Rotation paths and how fast each direction turns (degrees per step)
Each turn is a multiple of 5 degrees from 10 to 175, or 0.
Each row of a path follows its step; steps can be skipped.

step 0: [  6 -21 -12  14 -14   0   3  -6   8   3   9  -7   5  -2 -24 -12 -28  -2
   8   5  -5  -1 -19 -23  27  18  -7 -14  19 -17   6  10 -16   3   6  -8
  -9   5  -1   7   7  -6  17  -9  -1   2  12   6 -19]
step 1: [ 11  19  -8 -25 -13   8  10   0   8   9 -24 -11 -12  10   1   3  -2 -29
 -15  10 -25  -3 -11  -5   6   3   1  25  13  14   7  13 -16  -8   9  17
 -18   2   1  -2  -3  -7 -13 -11  -2  -3  -5  12   2]
step 2: [  3   4   3 -35   0  -6 -18 -12  21   1  19  14  15   0  -2  -8  -7  21
  16  -6  -6   5   5 -18   2  14 -10   4  21  26  16 -17  -5  10   3  -6
   2   0 -13  -3  -5 -14   0  -2  17 -13  -1   9   8]
step 3: [  5   0 -21  17   9   5   4  -4  17   8   5   0  -1  -5  -5  10 -20  11
  -7  16 -26   9 -15  -2  -7  -3 -11  17  11   0  -5  10  -5  22  -1 -11
  -1   0 -33  -9  25   5  -4  -6  -7  25  17  -7  -1]
step 4: [ -9  -1 -19   4   7  -7   4   1   5 -16   0  -1 -13 -13  23  -2  -7 -20
  -5 -10  -5   5 -16  -8  11  17   6  -3  17  20  14 -16   1   1  13  22
   8   7 -11   7 -16  -1 -18 -20  -2  16 -19   9 -21]
step 5: [-17  17   3 -22   6  22  -2 -18   7  -4  -3  -1  17 -20 -12 -13  -3   0
   8   5  -3  20  -8  -4   9  24   6  21   3  -7  10  10  12  -9  -4   5
  25  -7 -19  -2  12 -14 -13  19 -12  -9  -2   3  12]
step 6: [  9  -8 -13   3  11  -4  11  -1  23  -5 -15  -6 -10 -13  -2   6   0  20
  12 -10  -3  20  -1   0  -9  -3 -33  22 -13  -7  -1 -10  25  -6  -5   9
 -11   3 -18  -6  -2   2  -4 -16  25  16 -11   3  11]
step 7: [-19 -13  -5   6  17  -3 -13 -19  -9  -2  -9  -4 -22 -15  21  -5 -17   9
  -2 -13   5  10  -9  22  -3   4  21   0  13  -3   3  19   0   9  -6 -12
  13 -15 -20  -6 -18   8   2 -21   1 -11   1  18  -6]
step 8: [ -3 -20  -1  -8  21 -11  33  -6 -12   3 -22  10   1 -27   3  -4  -6  -6
 -10  21  -2  10   7 -15   6  11  -1  -3   5  -1  -6  10  36   7   2  18
   8   2   8  -8  10 -11  -2  16  -5 -11  -5   1  -4]
step 9: [  3   0   7  -7 -22  -2  29 -18  19 -14 -12 -18  -1 -13   3   4  -2  32
  -1  -5  10 -17 -17   2  16  -7  12   3 -25  -4   5  -3  13 -10   6  -5
   7  -9  -2   8  -5  -3   0  -1  15   4   0  27   7]
step 10: [-21  -3 -15 -15   7  -7  10  -3   8  -3   3  14 -13  -2 -16  -3   0   0
 -34  -4  15  -6  -7  -4 -19 -12   1   4  -4  -5   8  21   5   4 -17   7
  -1  -1 -10 -22 -21  17  19  -9  10 -23   6  -5  17]
step 11: [ -8 -22  -2  12   5 -18   4  -1  29 -15  -1  15 -11 -14   8 -10 -15   7
  -1  22   6  -1  25  -1  -1 -18  -1   4   6  12   1  19   4  10  -1  -2
   1 -11  25  29   0 -14   9   5 -11  -1  -2  13  -2]
Speeds:
[-3  6  3  0  4  2 -4  3  5 -9  8  6  1  0  1  1  1 -5  0 -3  0  3 -2  0
  2 -5 -3  5 -2  2  0 -2  1  2 -4  0  3  1 -2 -2  3 -1 -1 -1 -6  8 -2  0
 -4]  40
[-5  1 -8  5 -6  0  4  0  2 -1  5  1 -1 -3  1 -1  1  0 -3  2  3 -4 -3 -2
 -6 -1  0  0  0  1  6 -4 -2 -2  2  3  6 -1 -2  5 -2  3 -3  9  0  2  1 -6
  3]  60
[ 0 -6  3  9 -3  0  7  2  3  1 -4  0  4  5  0  1 -3  1  2  3 -3  6  2 -5
  1 -5  2  9  1 -3 -4 -2 -3 -1 -3  5  4  0  4  2  3 -3 -1 -2  2  3  2  0
  3]  135

step 0: [ 20  13 -30  -3  13   5 -15 -24   9   8  -6  -4  -5   8  18  -8   2   2
  -8   6 -13 -12   1 -16   0 -25  11   1   7  10  13   7  -3  -7 -11  14
   5  -8  -5   7  14  10  19   4  17   1  15  13 -14]
step 1: [ 18   1  -2  13  10  11  13  -6  19  -2  -1   4  12  -3  -3  14 -14  -2
 -19  11 -12   3 -17   6   8  -1  13  -7  -7 -33  -3 -12  17   0   3  -2
 -24  17   3 -17  28   1 -10  -1   9  -6  10   3   7]
step 2: [-12  20  -8  -3   4   6   4 -12  -7  -2   4 -11   7  13   6 -15 -25  -4
   8   5  -1  12 -25   1 -10  -7   1  -5   5  10 -16   5  24  16  12  18
  -8   3  28   1 -25   3   4 -14   8   8   6  11  14]
step 3: [ 12  -3 -15 -14  13  13 -20 -11   2  -4   5 -30   0  -7  -5  13  11  21
 -12   3 -12   4  -3 -10 -12  26  10   5  -1  -3 -12   7  -5  19   2  -2
  -3 -16 -13  -2   0 -11 -10 -24  -3  -5  -1  24  -4]
step 4: [ 10 -18  -8   6   3   1   3   1  26  -7 -15   2 -24   4  11  -6 -18 -12
  -1  -7 -11  10   2  -2  -4  25   3 -16   3  -6  14  16  11 -12   1  18
   1   7  -3 -19  -4   0  19 -31   3   3  -3 -11 -10]
step 5: [ 30   6  -9   0   7  18  10 -20  -1  10   1  13  21  -7   9  18   7   1
   2  10  -3 -11 -10 -21  -8 -13  13  12  11  14   7   6 -10 -10   4  13
   0  12   6   8  -3  21   2 -24   9  17 -11  -7  11]
step 6: [ -5  18 -10 -15  -6  -1   9  -7  17  15  -1   5  14   4   4 -13   6   6
   1  12 -24 -10 -21  -3  -4   9  10  -5 -10 -13  -5  -9  13 -10 -23  -3
   1  -3  12 -19  24  11   2  -7  12 -17   6  25 -15]
step 7: [ -1  -2 -15  14   8  18  12  -4   7   3  -5  -4  -3   3  25  -3 -17   5
 -19  -3  26   8  -8  -1   5 -12   8  -9  24  -3 -17  -5  22  13  22   8
   3   3   4  -6   3  -8  -7 -11  17 -25  -2  15   6]
step 8: [  7 -12  -3  -4  16  11 -24 -17   2 -11  -2 -13  -8   0   5  -3   6   2
   2  21  -7   3  -4 -17  -5   5  -2   9 -33  12 -14   2   7  17  19   7
 -29   4   7  -5  -6   8  16  -8  17   9  11  13  -3]
step 9: [ 18  24 -12  -2  14   9  -9  -6  12  -6  -1  -6 -18  -5 -11  -2   9  -8
 -11  -6 -17  15  -5  11 -17  12  11   9  21 -11  19   9  21  10 -15  27
 -10   3  -5 -11   7  -7  -8 -15  -1   6   2  -7  -7]
step 10: [ 13  -9  -2 -11 -13  -1   5  -9  12  13   8  11  19 -13  21   8 -22  13
   5  -5 -21  19 -16  -5  -2  13   2   1  13   3 -11  -1   1  -6  18   2
  -3  15  -4 -14  -7  15   2 -30 -11   5  10 -10  18]
step 11: [ -4   6 -19 -20   9   9  14  -8  13  15 -10 -16   1   4  -7  -9  -7 -14
  14   7   8 -21 -11  -6  -9  15  17  10   6  13 -16   0  -9   8 -18  -2
   4   1   1   3   0  23  11 -22  15  -3 -23  16  -5]
Speeds:
[-2  4 -2  4  2 -2  1  4 -2  1 -6 -3  2  0  3 -3  2 -2 -3  1 -2 -2 -3  4
  0 -7  0  2 -8 -8 -5  2  3  2  4 -4  0  4  1  7 -4 -4 -3 -1  3 -3  0  4
 -1]  65
[  0   0   1   0   5  -6  -2   1   0   4   4   4  -5  -2  -6  -3  -1  -1
  -5   1   3   1  -3  -1  -3   1   4  -3   0  -5  -1   2  -2  -5  -4   0
  -2   1  -1  -3   7 -10   1  -3  -4  -8   0  -3  -1]  130
[-4 -1  0  7  4 -2 -1 -3 -4 -4  4  2 -3  1  1  2 -3  5  1 -1  3  8  0  0
  5 -3  0  4  0  4  2  0  5 -3 -3 -4  7  8  3  2  1  3  0 -8 -2  0  2  1
  1]  135
[ 4  3  3  0 -3 -2 -6 -1  0 -2  0 -3  4 -2  4 -7  2  4 -1  0  5 -3 -6 -1
  3 -1 -2 -5  4  2 -1  6 -4 -2  5  2  1  6  2  1 -3  0  5  1 -1 -2 -1 -3
  7]  135
[-1 12 -1  2  7  3 -3 -1 -6  7  4  0  3  2 -3 -4  6  1  4  1  2 -2  3  1
  4  2 -2  1 -4  0  2  3 -1 -1 -1 -1 -2 -7  1 -5 -3  0  1 -4  2  3 -1 -1
  0]  120
[-7 -1  4 -2  2  5 -2  0  8  0  5 -1 -2  2 -5  4 -1  2  0  2  5 -6 -2 -2
  4 -2 -2  0 -2 -1 -1  2  8 -4  1  4 -2 -3  0  2 -5  0 -3  3 -2 -3  0  6
  6]  70

step 0: [ 13   8  -1   7   9  17  12  11  -1 -10   3  -3 -11 -14  -8  11  29  -5
  15 -10  -6 -10  -5  -4  -1   5   3   1 -10 -27   9   2  -6  13  -2   7
   7 -18  -5  -8  -4  25  -1 -13  -7   2  18 -24 -11]
step 1: [  2   2  -2  -2  15  -6  12   7  -6  12  22  -7 -10  12  -8  -2  18   3
  -7 -21  -7 -15 -14   8   4  -2   5   3  17   8   1  -8  -1  -3   1  15
   9 -10 -22   2 -12  18  13   1 -18  22  -4 -13  26]
step 2: [ -2   6  -8   1  14  15  21  25  -5  -3  -5   2 -23  -1  13 -14  17 -14
   0  -7  13  -9 -12  19   3 -11   1   2   2   3 -16  19  14  24  10  12
  -7  -7   8  -2  -7  13  11 -12   5  -3  -4   9   9]
step 3: [ -8 -17   8  11  -7  26   5  12  -4   5   4  10  -4  -7  10  -6  13  14
   2   2  -7   0 -23  -1  16 -11 -17  -1  20 -14   1  -7   8  12 -16  -4
  13  -8  -7  23   0  12  16 -10  10   3  14  -8  16]
step 4: [  0  12   0 -12   0   4  -6  18  -9 -12  -4 -10 -29   7  -5 -17   0  18
   4 -15  -6   5 -22 -16  20  -1  15   7   4   9   0   3  -4  -1  11  -1
  -5  -7  12   3   4  26   9  -9   9  -2  20 -21   5]
step 5: [  5  -4  -2  12   2  12   0  31   3  14  10   5  -1   6   6  25  -1   9
   7 -17  -1   5  -9 -18   1   0 -10  -3   3   2  -5  18  -8  -1  -2  25
 -16  -6  -4   0  12  24   9 -24 -10  -4  -7  -5  15]
step 6: [ -8  19 -16 -18   8  29   9  18   6  -1 -13 -21  17   4   4   5  17   2
   5 -20  14  -9  -7  -6  -6  -2   6   7   9 -11  11  -5   5   2  -9   2
   9  -9   7  14  -5  29   7  -2 -10   0   5  -2   4]
step 7: [ -3   3 -15  -1   1  16   4  26  -6   0   6   6   0   0 -33 -10  12 -23
   4  -7 -11  14 -14  -1  11  -5  -3   1  21   8   1   0  -6   6   9   1
  -1 -15 -21  14  -1  18  10  -3   4  13 -20  -7  -3]
step 8: [ 16  -8  -9  -1  12   7   9  11   3 -20  -8   2 -10  -5   4  10  16 -13
  11  -9  15 -11 -30  12  13  -2 -10  -2   3 -22   4   6 -15   1  13  -1
 -10 -13  -6  -7 -16   9   7 -13   2  -6   7 -26   7]
step 9: [ -4  -9  13  -9   4  -2  18  17   1  -6  19 -14 -22 -15   7  13   7   4
  -9 -12  -7 -13  -8   2   7 -16   2 -17  33   2   1  -4   0 -11  -5   6
   3 -23 -11   6   0  22   9   1  -7   8   8   3  12]
step 10: [  2  14 -15  11   9  21  24  17  -5  -2   8  -3 -22  -5  14   0  30  10
   6  -7   5   5  -5  -8   5 -10  20   6   5   9 -19   5   8   7  -3  -1
  -9 -12  13  -8   4   7   7   0  15   4 -10 -18   6]
step 11: [-14 -11   4  16   7  12   6  12   1  14   3  11  -6 -11 -13   4  11  12
   9 -11   7  -4 -26 -13  16  -7  -8  -3   1 -13  -3 -19  12  16  -4  31
  19  -2   3   5   0  19  10 -12  -4   4  -2 -13   0]
Speeds:
[ 5  7  0 -1  5  1 -4 -4  3 -4 -2 -5  0 -4  6 -4  5  0  5  2  4 -1 -3  3
  1  5  3  9 -2  3  2  2 -1 -1  0  1 -1 -6  6  3  0 -2 -2 -1  0 -5  0 -1
  0]  175
[-1  3  5 -2  0 -1 -1  9  1  2 -6  2  1  2 -3  3  8  4  0  6 -1 -7  2  2
  2 -4  0  0 -4  0 -1 -3 -9 -2  2  2  0 -3  2  1  1 -2  7  1  2  3  0  2
  1]  0
[ 2 -4  6 -5  4 -1  9 -2  2  3 -6  0  0 -5  1 -2 -3  8 -5  3  1  7  2 -4
  2  3  0  1  4 -1 -6 -1  1 -1  1 -1 -5 -3 -1  0 -1 -1  1 -3  4 -1  1 -2
  0]  60
[ 2  1 -5 -4  1  4  4  2  6  1  4 -3  1  0  9 -1  4  0 -1  2  0  2  5  1
 -7 -2 -4 -7  4  0 -3  3  1 -1  1 -1  3  2  4  4  3  0  4  2  0 -4  0  9
  1]  100
[ 1  3  1  2  0 -3  8  0  0  1  6  0 -4 -4 -2  6  2  0 -4 -1 -2 -5 -1  5
 -3  2 -3 -1 -4  0 -4 -2  4 -1  6 -4  7 -6  1  2 -2 -3 -2  3  1 -3 -4 -6
 -3]  40
[-3  0 -3  1  2  2  2  1 -1 -3 -2  2 10 -1 -2 -4  1  2  0  2  1 -3 -7 -1
  0 -3 -2  2  3  1 -3 -4  6  8  2 -1  0  1  5  2 -1 -2 -3 -1  3  5 -7  6
 -3]  85
[ 4 -3  4 -3  4 -6 -1 -2  1  0  2 -3 -1  1 -2  4  4  4  4 -3 -5 -4 -5 -6
 -6 -3 -1  0  0  0 -2  5 -3  3  4 -6 -6  1  0 -1  1  0 -6  0 -6  2  2  4
  5]  90

step 0: [ -7  10  -4 -10 -23 -11  -5  -8   6  -2   8   2 -15  14   3  15  -9 -12
 -20  23 -10  -6   6  -8 -13   8   7 -10   2   1 -23  -5   1  11  -7  -3
 -20  23 -17   5 -15 -19 -12 -19  14  -2  -2  -3   0]
step 1: [  0   3   4  -9   1  -8   2  -7 -21   7  -7 -11  -3 -19  10  -4   2  -2
  -9 -21   6  -2 -19  -6  -9   5  13 -22   6  -5   4   2   9 -19  17 -14
  28   7  -1 -11  -6  23  -8   4 -21   1 -11   0  24]
step 2: [  8   3  14   1  16  15  -8 -10  -8   5  -9  12  11 -17  -5  16   8 -12
  -3   6 -27  10   4  24   7   9 -11  18 -19   9  16  11   7  11   0   6
 -18   0  -4  20   1  -4 -17  -2  -3   5  16 -14  10]
step 3: [  0  -8  -8  -5 -14  16  -3   6  12 -29  31   1 -13  11   5   7  -9   6
   0  14  -6  11   9   4 -11   2  14 -19   4   5   5 -11  24  -4   5 -20
  -2  -9   7   6 -11   6   0  -7  -5  15 -11  17 -17]
step 4: [-15   9   3   2  13 -26   9  -7   5  11  -3 -17   5  -4   9  -9  19 -10
 -10 -24  -2  27  12   0 -13  11  -7 -11 -14 -10  -4  -2 -24  -8  24 -12
  -3 -14   2  -5   1   1  -4  -4  13 -11   0   3   3]
step 5: [ 14  12  -5 -16 -19  10  17  -2  -6  14   8  18  10  15  -9  22   9   6
   9 -13   1 -17  16   7  -2 -16   0  17  -8   8   0   2   6  15  15   4
  -7  14  -7  -6  12  21 -16   3  -5  17  12 -10  -3]
step 6: [-12  -4  10  -6 -12  -7 -22  -6 -19 -20  -8  13  -4   5  13   8   2  -5
  16   4   3   8  -2  -5  -7  15   7 -13   4  -1 -12  14  14 -19  -7 -18
  -1  21   4  11   7  -9  14 -31   9  -9   7   3 -16]
step 7: [-13   4  -5 -18   4  -3  -9 -18 -21   5   7   5 -17  -2  -3 -13  -7  -3
 -16  -8 -16   3   3   6   6  -4   4  -4   3   0  -5  14 -20 -13  11   7
 -10 -29   6 -11 -14  24   6  22 -17  -4   7   3  19]
step 8: [ 15  23  14  22  -9   7  -6  -2   3  -1  10  -4  10  -1  18   7  19 -13
   2   0 -14  -4  -8   7 -17 -28   3  17  -7  15  18  -4  16   3  -6 -14
 -16   0 -26   1   2  -7   2  11   4  -4   5  -7  -7]
step 9: [  4   1  -8 -27  -4   1  -2  13  -8  -7  -4 -12 -24   8  -3   2  -6  14
 -15   7  -6  -1  -5  -9 -15  12   0  -8  -2 -25  -9  10   9   3  13 -14
  -8  -1 -11  -8 -19 -23 -12 -27   5  20  -5   7  -5]
step 10: [  2   1  -4   3  11 -14   9 -15 -12   6   5   3   7  -6  -1   9 -12 -19
 -20  -1  11  -3   0  12  -2   8   1 -15  -7   7   0 -17 -15 -18  17 -25
   3  18  -5   4   6  17 -12  11  -7 -19  -8 -14  28]
step 11: [ -5   1  10 -13 -17  14   7   8 -13   6  -2   3  12 -21  21  18  15   7
   6  -3 -25  18   5  18  -8   4  -6  17   5   5  11  12  22  12 -12   8
   7   8  11   5   1   6 -22   5 -10  11   6   6   0]
Speeds:
[ 4  3  0  7 -2 -2  2  0 -7 -4  3 -1  0  1  1  0  1  0 -1  6  0 -1  2 -7
 -3  3 -3 -6  2 -2 -1 -2  4 -5  2  7 -2  2  5  1 -1 -3 -1  0  3  6  6  7
  0]  125
[-4 -1 -3  0 -5 -5  0  3 -1  3 -2 -4 -1 -4  4  7 -8 -3 -1  2  7  6  1  0
  1  0  2 -6  1  2  0  1 -2  3  6  3 -4 -2 -1  1 -2  0  7  5 -2 -5 -1  4
  2]  115
[-4 -1  2  0  5 -1  1  0  0 -4  7  2  3  0 -2  2 -5  8 -1  1  0 -1 -5  5
  4  2  5  0 -3 -6 -3  3  4  3  2 -1 -6  6 -3  2  1 -2  7 -2  5  4  0  0
 -1]  115
[ 3 -4  5 -4 -3  0  0  1  3 -4  5  1 -2 -3  1 -2 -2 -1  1  2  3  5  3 -6
  1 -1  6  0  8 -2  3  5 -1 -1  1  2  1  2 -6  3 -2 -3 -7 -2  2 -2 -1 -4
 -8]  125
